(in the rows, 128 means zero)
runs of hidden systems:
q729, path 1 (8 x 18):
[[118 111 119  96 117 121 179 160 102 146  74  94  82 138 114  92  99  90]
 [141 128 129 152 135 147 124 125 147 128 166 221 163 141 172 123 113 110]
 [ 99 140 139  88 153 153 153 116 148 113 105 114 110  74  67 168 150 157]
 [181 142 108 124  84 102 123 127 118 121 181  91 142 146 179 104 156 165]
 [109 104 121 140 129 122  87  91 132 173  95 116 127 145  64 138 120  61]
 [ 96 144 112 158 114 123 155 186 111 137 103 163 108  99 183  84 115 150]
 [133 111 158 164 179 155 110  88 135  98 182 145 130 125 103 181 106 142]
 [160 146 133  57 118 139 157 171 125 122 101  56 109 118 123 108 113 142]]
q853, path 2 (8 x 18):
[[ 63 144 128 108 154  92 134 179 106 132  76 111 136 154 160 142 154 147]
 [170 116 130 180 111 130 109 157 110 130 142 121 113 151 161  77  62 107]
 [113 113 146  69 163 125 133 128 135 131  87 133 155 192 104 157 124  73]
 [182 130 105 104  87 129 175 125 131 120 178 158 136 136 179  92 139 132]
 [135 129 165 132 173 139  93 101 155  76 148 147 171 150 108 185 136 147]
 [115 135  90 125 109  93 132 113  96 170 179  86 124 138 169 137 184 153]
 [118 142 138 176 160 164  60 134 148 166 147 163 151 101 128 144  87 112]
 [ 68 146 121  91 154 106 159 185 102 151  93 115 124 141 170 139 145 143]]
q699, path 3 (8 x 18):
[[101 132 103 163  83 109 147 150 132 126  88 195 128 110 155  75 144 126]
 [142 117 135 149 150 152 123  70 134 113 200 123 119  97 100 174 142 158]
 [ 91 138  92 141  90 115 121 152 120 190  78 116 105  91 121  87 135 106]
 [178 137 155 167 139 168  81 116 162  95 169 155 152 106 119 136  92 146]
 [101 111 123 104 122 132 165 125 119 143  68  97  80 104  64 118 120  96]
 [170 125 130 174 107 142 143 139 132  98 164 188 128 123 174  86  92 137]
 [122 121 119  68 146 157 170  90 132 163 149 106 102  95  78 164 143 111]
 [126 154 105 150  80 122 126 162 147 127 101 186 146  96 166  75 145 142]]
q590, path 4 (8 x 18):
[[196 153 116  74  75 120 121 143 147 124 124  86 152 133 139  91 145 135]
 [108 115  79 108  86  93 176 100 102 170 138 116 104 133 137 112 182 114]
 [ 72  99 130 146 170 114 147  78 114 124 147 163 127 152 110 186 160 120]
 [117 132 166 151 160 144 108 149 158  73  96 199 163 138 126 139 103 130]
 [158 167 126 131  95 160  87 163 167 139 103 139 145  63 124  88 110 141]
 [117 135 100 146 100 109  97 137 102 189 121  50  98 108 121 106 132 126]
 [132  88 127 160 150 107 135  95  82 139 184  95 103 184 141 148 110 107]
 [147 118 155  75 174 154 169 138 134 103 147 165 148 175 149 153  98 104]]
q58, path 5 (8 x 18):
[[142  92 135 167 114 120 188 108 104  65 137 126  72 126 111 108 113 150]
 [111 100 123  97 156 113 128  87 107 168 143  86 126 180  97 172 140  82]
 [111 139 102 109 123 156 156 151 135 191 131 189 128  98 159 105 111  91]
 [144 135 139 176 120 155  83  89 170 100 144 159 143  75  82 140 135 152]
 [128 110 115 158  92  99 135 130  97 129  95  58  76 126  97  90 118 125]
 [158  98 128 133 141 122 123 109 110 144 176 140 143 203 157 132  98  77]
 [117 141 137  79 138 160 124 146 169 145  66 171 153 112  92 126 113  81]
 [149 121 141 154 133 167 168 118 129  86 161 140  84  68 108 125 101 167]]
q699, path 6 (8 x 18):
[[ 93 135 152  81 193 135 172 163 112 109 132 133 130 152 162 174 124 152]
 [135 152 117  90 111  93 150 162 109 111 134  78 133 148 179 122 170 181]
 [162 133 118 102 106  95  84 101 138 134 149  95 179 185 137 140 171 120]
 [ 80 120 135 132 154  97  89 123 133 134  83 151 172 185 118 156 147  92]
 [ 80 121 156 174 183 105 119 153  97  92 124 125 122 162 154 162 117 163]
 [130 128 128 121 147 109 126 161  81 149 148  38 101 158 161 133 109 145]
 [174 147 136  78 131 131  93 166 137 149 128  98 169 177 163 116 102 102]
 [129 129 159  67 157 125 136 138 150  82  84 139 167 180 111 156 135 114]]
q756, path 7 (8 x 18):
[[127 102 109 142 120  96  89  91 105 177 142  80 131 181 112 137 137  78]
 [132 141 126 105 112 123  89 152 159 153  73 162 179 161 131 102 120  72]
 [141 139 142 114 134  92 123 170 114  86 120 108 158 194 188 124 136 155]
 [104 132 109  46 136 110 169 129 110 162 123  85 125 152 132 151 173 119]
 [148 132  86 127  80 106 105  89 137 173 169 144 163 142 150 116 179 107]
 [106 149 140 128 130 104  64 124 161 107  85 138 189 147 110 152 172 138]
 [ 63 137 113 147 131  82 136 174  96 141  91 132 125 148 180 120 152 147]
 [105 100 118 125 153  99 118 102  91 176 148  86 122 190 127 158 133  85]]
q646, path 8 (8 x 18):
[[167 142 115 155  99 110  93 120 114 122 181  63 127 123 153 120 148 182]
 [168 111 117 158  75 118  86 101 148 134 100 136 140 144  90  83 114  75]
 [ 74 112 124 153 132 132 178 147 117 124  74 182  89 102 115 107 108 111]
 [103 121 167 119 205 141 146 133 114  93 150 128 125 152 134 190 109 152]
 [175 145 125  70 123 126 126 152 114 148 157  43 131 152 153 127 125 139]
 [185 148 114 124  67 140 109 123 172 119 129 169 164 103 133  82 140 126]
 [ 65 117 112 146 111  93 139 108 134 119  69 178 136 130 104 129 182 118]
 [ 84 102 126 179 172 115 147 118  81 142 177 136 100 151 162 160 118 136]]
q756, path 9 (8 x 18):
[[116 110 128 234 118 109 107 120 106 103 147 145 104 118 142 110 113 156]
 [ 91 107 156 126 184 153 134 132 122 130  87 121  99 128  74 157  78  92]
 [164 124 121 150 123 155 144 161 113 152 163 147 107 123 175  84  62 107]
 [189 129 162  85 144 156 118 121 146  89 136  72 130 135  83 146  98 133]
 [152 145 109  99  78 142 185 149 143 114 110 151 109  75 136  77 139 149]
 [146 104 139 151 126 116 153  66 129  62 171 131 121 136 102 156 160 163]
 [ 75 140 121 122 148 161 152 123 150 151 113 193 124  63 106 149 141 130]
 [126 126 135 216 144 131  86 122 112 124 182 125 115 112 152 137 106 164]]
q162, path 10 (8 x 18):
[[105 118 133 118 162 112 149 130  83 135 148  43  86 138 124 163 133 158]
 [147 144  93 125 106 132  87 113 126 211 176  92 137 113 142 124 139 109]
 [100 145 101 133  89 135 124 142 155 162  76 184 137  80 119  90 145 107]
 [101 117 155 205 138 114  99 137 131  68  83 157 125 130 108 121 107 145]
 [141  93 159 122 180 144 133 116 109 119 140 102 110 180 101 156  70  86]
 [167 133 119  94 138 164 168 131 125 154 204 151 126 122 176 128 106 124]
 [147 162 123  88 101 149 142 123 173 100 125 143 148  65 109 128 174 176]
 [114 111 118 158  92  83 146 105 110  85  93  83  94 125  90 113 168 159]]
q646, path 11 (8 x 18):
[[120 154  90 119  93 113 113 102 134 166 159 102 137  86 132 136 199 166]
 [134 109 107 194  99 120  80  61 138 148 160 141 132 114  91 129 149 111]
 [ 87 100 116 166 133 134 131 110 109 173 100 118  79 102  74 121  99  84]
 [128 119 159 138 178 177 151 130 125 109 144 123  85  86  93 154  73 142]
 [164 130 149  57 142 145 153 122 136  97 124  61 116 128  81 150 128 142]
 [189 125 110  83  78 135 185  99 142 103 160 134 124 116 126 101 156 137]
 [116 116 105  92 113 124 153  79 153 145 128 192 157 140 108 142 177  85]
 [ 66 129  96 130 148 129 151 110 110 192 163 155 115 101 148 159 163 128]]
q590, path 12 (8 x 18):
[[169 102 157 110 156 140 168 143 103  91 144  91  97 171 131 126  69 118]
 [179 129 140  51 122 152 196 129 140  85 142 116 120 122 119 125 129 144]
 [116 129 117  82  96 104 183 116 133  89  88 111 115 113  98 123 190 159]
 [111 104 117 165  93  97 133  64 140  89 111 152 127 125  76 132 183 133]
 [110 102 134 161 126 130 106  97 152 125  81 183 137 137  71 121 114  70]
 [117 122 138 168 138 170 122 145 137 145 103 158  95  75  96 106  64 101]
 [143 134 148 138 151 160 105 152 120 137 121  56  89  90  91 130  72 139]
 [183 111 141 124 117 120 144 137  99  96 143  50  94 160 126 106  93 136]]
q58, path 13 (8 x 18):
[[111 152 136  54 164 127 163 180 114 133 120 107 139 150 176 151 136 147]
 [127 167 128  89 141 139 138 142 151 112 162 153 165 102 168 158 174 188]
 [ 96 155 112 134 103  93 128 135 128 103 110 109 135  99 138 133 200 198]
 [ 90 126 119 174 133  74 121 140  89 117 143 116 132 168 184 136 162 167]
 [ 81 152 138 129 165 106  78 173 123 147  98 133 172 167 169 152 133 130]
 [121 169 155 132 157 145 106 202 138 106 112 137 146 106 174 126  99 177]
 [160 160 154 108 137 124 101 156 136  78 134  66 146 127 137 143 138 197]
 [142 143 122  79 109  90 162 160 111 101 122  89 139 169 176 115 163 162]]
q729, path 14 (8 x 18):
[[177 149 123  81 107 152 142 109 171 108 167 175 170 112 141 131 159 143]
 [123 133 101 100  87 113 124  78 148 144 116 100 132  98  71 137 198 132]
 [116 123  80 172  79  93 121 116  97 181 152 111 107 125 160  93 155 125]
 [ 90 114 126 185 164 151  94 125 110 187 142 134 101 107 115 143  82  96]
 [137 156 153 142 154 164 117 194 130 115 124 114 114  84 154 116  71 168]
 [190 127 167 141 132 143  92 118 156  57 133 112 149 141  95 133  99 145]
 [161 110 129  95  83 111 170 127 134  86  70 110 111 149  93  85 130 108]
 [134 100 103 136  98 122 174  88 132 128 149 209 132 147 140 108 145  90]]
q162, path 15 (8 x 18):
[[122 106 131 138 158 171 179  93 126 129 176 171  92  88 104 152 106 123]
 [135 125 129 142 138 163 149  85 138 115 182 134 100  61  93 156 139 167]
 [120 110 108 143 111 136 154  69 124 139 152 109  81  74  68 139 152 138]
 [ 95 103 100 185 117 123 128  65 116 161 162 148 100  95  97 141 156 120]
 [ 68 117 120 167 159 148 123  97 128 170 132 164 107  84  88 161 129 111]
 [101 119 135 187 158 164 122 122 118 149 146 139  83  69 101 140  84 131]
 [151 110 134 162 134 175 120  90 143 139 157 138  97  78  73 131  85 107]
 [141  99 119 153 117 159 175  78 135 118 162 177  90  85  90 121 115 115]]
q853, path 16 (8 x 18):
[[145 100 150 130 163 157 133  85 122 117 159  86  93 117  64 165  98 120]
 [135 153  99  66  98 143 137 119 145 178 126  90 124  76 100 126 168 131]
 [122 155 131 169 102 141  98 143 166  97  94 174 142  62 113 106 137 167]
 [ 73 106 131 175 133  84 146 130  93  92  83 103  91 141 111 130 144 153]
 [149  95 116 156 114 141 138 110 106 163 136  96  74 122  92  99  76  79]
 [126 134 131  53 134 164 163 127 161 141  85 149 130 101  78 136 127  92]
 [162 144 126 119  83 127 171 135 146  62 123 141 122  92 136  94 155 186]
 [129 109 146 177 125 105  92  83 130  72 120  96 123 138  71 150 145 149]]

runs to name:
path 17 (2 x 18):
[[132 121 158  77 179 172 145 109 159 115 130 164 146 130  87 173 109 100]
 [ 89 130 119 126 111 106 194 161 114  93  82 155 101 110 148 101 152 163]]
 : q699
path 18 (2 x 18):
[[182 132 126  68  95 142 120 112 171 128 102 136 164 142  92 108 132  82]
 [150 149 133 117 103 107 146 149 146  62 124 165 165 141 173 111 163 177]]
 : q756
path 19 (2 x 18):
[[166 134 111 125 113 132 163 157 102 142 185 122 114 135 202  97 108 145]
 [162 129 138  73 132 142 116  86 152 119 136  73 137 124  63 163 150 125]]
 : q756
path 20 (2 x 18):
[[129 132 153 162 186 152  91 130 116 130 191 109 130 129 145 174  93 154]
 [167 144 129 100 105 129  86 150 134 148  99  40 125 123  98 105 110 122]]
 : q646
path 21 (2 x 18):
[[178 125 108  99  86 155 164 105 133 147 151  93  88  81  93  99 121 120]
 [165  96  99 131  77 113 147  57 134 129 161 144 129 147 102 111 161  94]]
 : q58
path 22 (2 x 18):
[[178 140 160 118 162 190 113 140 152 116 162 127 130 100 115 141  66 131]
 [189 119 125  99  89 155 187 112 141  95 146 126  98  93 105  92 117 134]]
 : q162
path 23 (2 x 18):
[[151  93 121  95 126 130 168 110 102 152 129  74  85 158  94 120  98  76]
 [140 144 112 114 113 150 126 157 151 168 124 196 159 125 168  92 106  87]]
 : q729
path 24 (2 x 18):
[[ 97 151 120 130 134 107  49 129 146 167 102 122 183 147 125 152 163 114]
 [ 63 132 125 180 133  82 112 158  98 114  84 110 116 136 144 128 149 165]]
 : q729
path 25 (2 x 18):
[[128 149 106  86 109 159 130 158 150 193  99 154 136  94 127  96 109  82]
 [ 86 153 137 145 147 140 124 128 155  95 117 172 141  70 115 160 165 186]]
 : q646
path 26 (2 x 18):
[[143 146 144  89 163 159 103 181 141 163 119 140 158 153 158 128  73  88]
 [179 156 144 107 112 152 143 185 148  91 116 143 138 112 162  83  91 151]]
 : q162
path 27 (2 x 18):
[[ 74 138 112 137 145 143 125  94 135 166 144 138 116  65  95 170 169 149]
 [131 113 123 159 137 135 104  74 116 145 179  76 100 101  83 164 138 143]]
 : q646
path 28 (2 x 18):
[[163 132 121 120 136 140 101  91 140 153 214 139 166 148 157 158 145 126]
 [ 66 150 119  95 138 119 106 147 143 167  60 127 148 113 103 146 161 114]]
 : q699
path 29 (2 x 18):
[[150 105 102 106  87  98 170 102 125 127 138 165 143 182 153  99 156  88]
 [ 77 128 111  96 149 148 170 106 141 162 130 194 130  98 117 160 161 109]]
 : q590
path 30 (2 x 18):
[[ 95  94 140 171 175 113 129 137  83 142 134 124 105 187 147 143  82  94]
 [119 143 142  97 184 150 145 186 101 154 150 103 117 142 181 148  82 135]]
 : q699
path 31 (2 x 18):
[[132 159 128  68 121 100 106 138 143 117 114  88 175 155 137 151 188 158]
 [143 131 107 204  88 106  75 114 133 134 158 162 155 132 163  98 139 136]]
 : q853
path 32 (2 x 18):
[[101  96 109 180 138 123 164 106  80 156 175 122  68 118 139 130 114 127]
 [127 136 146  89 177 183 125 141 137 167 128 103 110  94  89 158  79 104]]
 : q853
path 33 (2 x 18):
[[ 86 100 137 120 184 115 154 103  89 135 155  94 105 165 118 187 137 127]
 [127 139  99 117 119 158 109 130 138 220 150 151 136  99 139 115 112  80]]
 : q756
path 34 (2 x 18):
[[ 68 138 140 135 143 109 146 174 125  90  50 154 125 124 133 125 138 153]
 [129 119 151 151 163 102 136 139  96  78 165 112 130 185 176 152 124 168]]
 : q646
path 35 (2 x 18):
[[126 156 114  89 144 129 114 117 128 163 185  87 148 117 151 173 177 167]
 [117 161 116 125  95  98  61 150 149 143  74 107 172 130 126 112 166 135]]
 : q699
path 36 (2 x 18):
[[108  92 119 117 126  95 151 123 105 143  86 134 122 200 121 113 120  59]
 [123 115 132 138 152 172 180 106 136 124 172 197 104  84 124 144 109 128]]
 : q590
path 37 (2 x 18):
[[ 68 120 137 164 173 103 102 162  91 156 105 121 125 175 159 144 104 111]
 [172 139 145 150 153 165 108 134 139 118 201 157 148 122 171 139  90 149]]
 : q590
path 38 (2 x 18):
[[ 89 137 152 150 139  99  95 170 129  88  45 120 142 152 117 124 126 140]
 [135 117 142 168 133 100 151 165  90  75 137 113 108 167 181 107 102 163]]
 : q646
path 39 (2 x 18):
[[201 128 151 138 133 153  87 141 133 120 165  99 139 152 142 113  65 116]
 [128 118 140  55 147 146 165 143 136 136  75 123 122 150  91 131 102  73]]
 : q699
